In the data rows, the value 128 means zero.
The rows are grouped in 2 different ways at once, and each row is in one group of each.
The table, row by row:
Array([135,  57, 172, 117, 124,  90, 168, 115, 144,  76, 101, 134, 152,  92,  95, 166])
Array([ 60, 154, 138,  59, 125, 116, 115, 193, 140, 167, 128, 112, 126, 160, 162,  45])
Array([151,  74, 138, 133, 108,  76, 128, 121, 126,  83, 101, 148, 146,  84, 123, 123])
Array([ 87, 119, 105, 123, 164, 132,  65, 169,  74, 101, 198,  88, 134, 138, 161, 132])
Array([163, 115, 158, 130, 120,  67, 174,  95, 133,  80, 147, 137, 107,  84, 184, 149])
Array([107, 179, 143, 169, 153, 126, 156, 163, 173, 185, 164, 150, 163,  91,  77, 125])
Array([199, 108, 132, 135, 130,  99, 124, 134, 146, 117,  65, 111, 117, 100, 125, 112])
Array([ 91, 157, 113,  82, 117, 148, 118, 108, 165, 114, 100, 139, 136, 191, 161, 117])
Array([112, 140,  98, 120, 127, 161, 126, 153, 101,  92, 159,  97,  75, 122,  99, 142])
Array([153, 122, 153, 125, 120, 144, 211, 112, 146, 109,  94,  95, 123,  77, 115, 108])
Array([149, 174, 138, 173, 164, 135, 109, 133, 177, 173, 150, 168, 149, 148, 134, 145])
Array([147, 122,  81, 164, 120, 172,  94, 168,  87,  95, 153, 100, 122, 152, 140, 121])
Array([ 80, 163,  80,  84, 105, 133, 105, 105, 132, 142,  90, 131, 131, 185, 145,  81])
Array([ 79, 137,  81,  96, 121, 158, 102, 109, 154, 152, 101, 115,  87, 190, 164,  99])
Array([125,  82, 176, 106,  95,  91, 143, 102, 110, 116, 107, 136, 150,  96,  95, 142])
Array([211,  98, 141, 149,  99, 115, 125,  95, 154, 129,  88, 154, 120, 105, 143, 123])
Array([136,  88, 163, 143, 115, 125, 198, 136,  93, 125, 110, 145, 153,  80, 117,  65])
Array([ 61, 135, 104,  75,  98, 147, 137, 112, 159, 149, 119, 153, 163, 203, 117, 117])
Array([120, 152, 100, 151, 134, 161,  55, 156,  82, 121, 162,  95,  82, 131, 125, 176])
Array([153,  85, 158, 116, 122,  96, 165, 113, 109, 133,  95, 133, 167,  81, 112, 123])
Array([143, 114, 102, 157, 130, 173,  79, 142, 112, 106, 153, 112, 102, 144, 131, 140])
Array([115, 164, 161, 140, 172, 120, 118, 153, 176, 183, 173, 184, 187, 132,  68, 169])
Array([189,  89, 148, 142, 126, 100, 161,  83, 121, 108,  84, 129, 133,  68, 142, 129])
Array([110, 136,  76, 123, 139, 170,  51, 143,  85, 113, 182,  97,  80, 133,  90, 151])
Array([159,  95, 179, 135, 122,  99, 180, 142, 103, 125,  97, 125, 146, 100, 182, 105])
Array([135, 148,  84, 152, 132, 157,  89, 142,  83, 114, 160, 108, 106, 148, 111, 151])
Array([ 84, 105,  94, 111, 147, 143,  71, 154,  49, 110, 149, 108, 117, 116,  86, 174])
Array([ 90, 156, 123,  72, 111, 167, 121, 117, 163, 142,  92, 124, 114, 197, 160, 100])
Array([103, 118, 115, 120, 128, 188, 128, 162,  66, 105, 173, 107,  89, 103,  93, 176])
Array([134, 185, 138, 152, 153, 149, 160, 134, 167, 180, 174, 139, 177, 116,  79, 157])
Array([149,  80, 173, 134, 118,  96, 200,  67, 150,  91, 141, 136, 123,  82, 169, 126])
Array([ 80, 165, 125,  76, 102, 157, 151,  85, 138, 128, 160, 135,  72, 206, 142, 107])
Array([ 56, 127, 133,  80, 136, 112, 128, 159, 136, 145, 134, 137, 143, 204, 167,  51])
Array([151, 195, 103, 190, 155, 125, 104, 110, 173, 210, 118, 152, 163, 136, 107, 167])
Array([ 91, 117,  83, 104, 123, 137,  85, 161,  60,  96, 174, 101, 130, 129,  84, 176])
Array([103, 163, 104,  71,  88, 156, 108, 117, 170, 126, 104, 159, 110, 216, 150,  99])
Array([ 96, 134, 118, 156, 138, 131,  77, 173,  69, 114, 169, 105, 144, 128, 146, 124])
Array([177,  90, 145, 148, 100, 110, 140,  99, 129, 128,  71, 134, 131, 107, 150, 111])
Array([174, 186, 120, 180, 156, 125, 121,  96, 202, 197, 142, 148, 144, 112, 135, 159])
Array([182, 119, 160, 142, 120, 108, 137, 127, 132,  97,  65, 137, 116, 110, 117, 104])
Array([105, 195, 170, 170, 160, 124, 115, 156, 168, 193, 146, 143, 176, 153, 123, 140])
Array([177,  89, 133, 150, 123,  99, 133, 100, 151, 114,  95, 142, 129,  82, 143, 109])
Array([163,  95, 163, 128, 115,  95, 215,  95, 123,  96, 122, 141, 109, 118, 131, 137])
Array([151,  95, 161, 108, 150,  84, 204, 120, 103, 142, 112, 113, 145,  75, 167, 109])
Array([120, 139,  75, 166, 156, 144,  65, 128, 124, 140, 140, 103,  71, 135,  92, 177])
Some rows of the table again, each followed by its group in each grouping, the grouping that moves the rows most first:
Array([ 80, 165, 125,  76, 102, 157, 151,  85, 138, 128, 160, 135,  72, 206, 142, 107]) ~ ZG JD
Array([163,  95, 163, 128, 115,  95, 215,  95, 123,  96, 122, 141, 109, 118, 131, 137]) ~ HF JD
Array([110, 136,  76, 123, 139, 170,  51, 143,  85, 113, 182,  97,  80, 133,  90, 151]) ~ PF FM
Array([177,  90, 145, 148, 100, 110, 140,  99, 129, 128,  71, 134, 131, 107, 150, 111]) ~ HF FM
Array([107, 179, 143, 169, 153, 126, 156, 163, 173, 185, 164, 150, 163,  91,  77, 125]) ~ QC LH
Array([ 80, 163,  80,  84, 105, 133, 105, 105, 132, 142,  90, 131, 131, 185, 145,  81]) ~ ZG FM
Array([182, 119, 160, 142, 120, 108, 137, 127, 132,  97,  65, 137, 116, 110, 117, 104]) ~ HF FM
Array([ 84, 105,  94, 111, 147, 143,  71, 154,  49, 110, 149, 108, 117, 116,  86, 174]) ~ PF HM
Array([ 79, 137,  81,  96, 121, 158, 102, 109, 154, 152, 101, 115,  87, 190, 164,  99]) ~ ZG FM
Array([135, 148,  84, 152, 132, 157,  89, 142,  83, 114, 160, 108, 106, 148, 111, 151]) ~ PF FM
Array([149, 174, 138, 173, 164, 135, 109, 133, 177, 173, 150, 168, 149, 148, 134, 145]) ~ QC FM
Array([115, 164, 161, 140, 172, 120, 118, 153, 176, 183, 173, 184, 187, 132,  68, 169]) ~ QC HM
Array([120, 139,  75, 166, 156, 144,  65, 128, 124, 140, 140, 103,  71, 135,  92, 177]) ~ PF FM
Array([153,  85, 158, 116, 122,  96, 165, 113, 109, 133,  95, 133, 167,  81, 112, 123]) ~ HF HM
Array([ 87, 119, 105, 123, 164, 132,  65, 169,  74, 101, 198,  88, 134, 138, 161, 132]) ~ PF JC
Array([151, 195, 103, 190, 155, 125, 104, 110, 173, 210, 118, 152, 163, 136, 107, 167]) ~ QC FM
Array([112, 140,  98, 120, 127, 161, 126, 153, 101,  92, 159,  97,  75, 122,  99, 142]) ~ PF LH
Array([ 60, 154, 138,  59, 125, 116, 115, 193, 140, 167, 128, 112, 126, 160, 162,  45]) ~ ZG JC
Array([189,  89, 148, 142, 126, 100, 161,  83, 121, 108,  84, 129, 133,  68, 142, 129]) ~ HF FM
Array([135,  57, 172, 117, 124,  90, 168, 115, 144,  76, 101, 134, 152,  92,  95, 166]) ~ HF HM
Array([ 91, 157, 113,  82, 117, 148, 118, 108, 165, 114, 100, 139, 136, 191, 161, 117]) ~ ZG FM
Array([ 56, 127, 133,  80, 136, 112, 128, 159, 136, 145, 134, 137, 143, 204, 167,  51]) ~ ZG JC
Array([136,  88, 163, 143, 115, 125, 198, 136,  93, 125, 110, 145, 153,  80, 117,  65]) ~ HF LH
Array([105, 195, 170, 170, 160, 124, 115, 156, 168, 193, 146, 143, 176, 153, 123, 140]) ~ QC JC
Array([143, 114, 102, 157, 130, 173,  79, 142, 112, 106, 153, 112, 102, 144, 131, 140]) ~ PF FM
Array([149,  80, 173, 134, 118,  96, 200,  67, 150,  91, 141, 136, 123,  82, 169, 126]) ~ HF JD
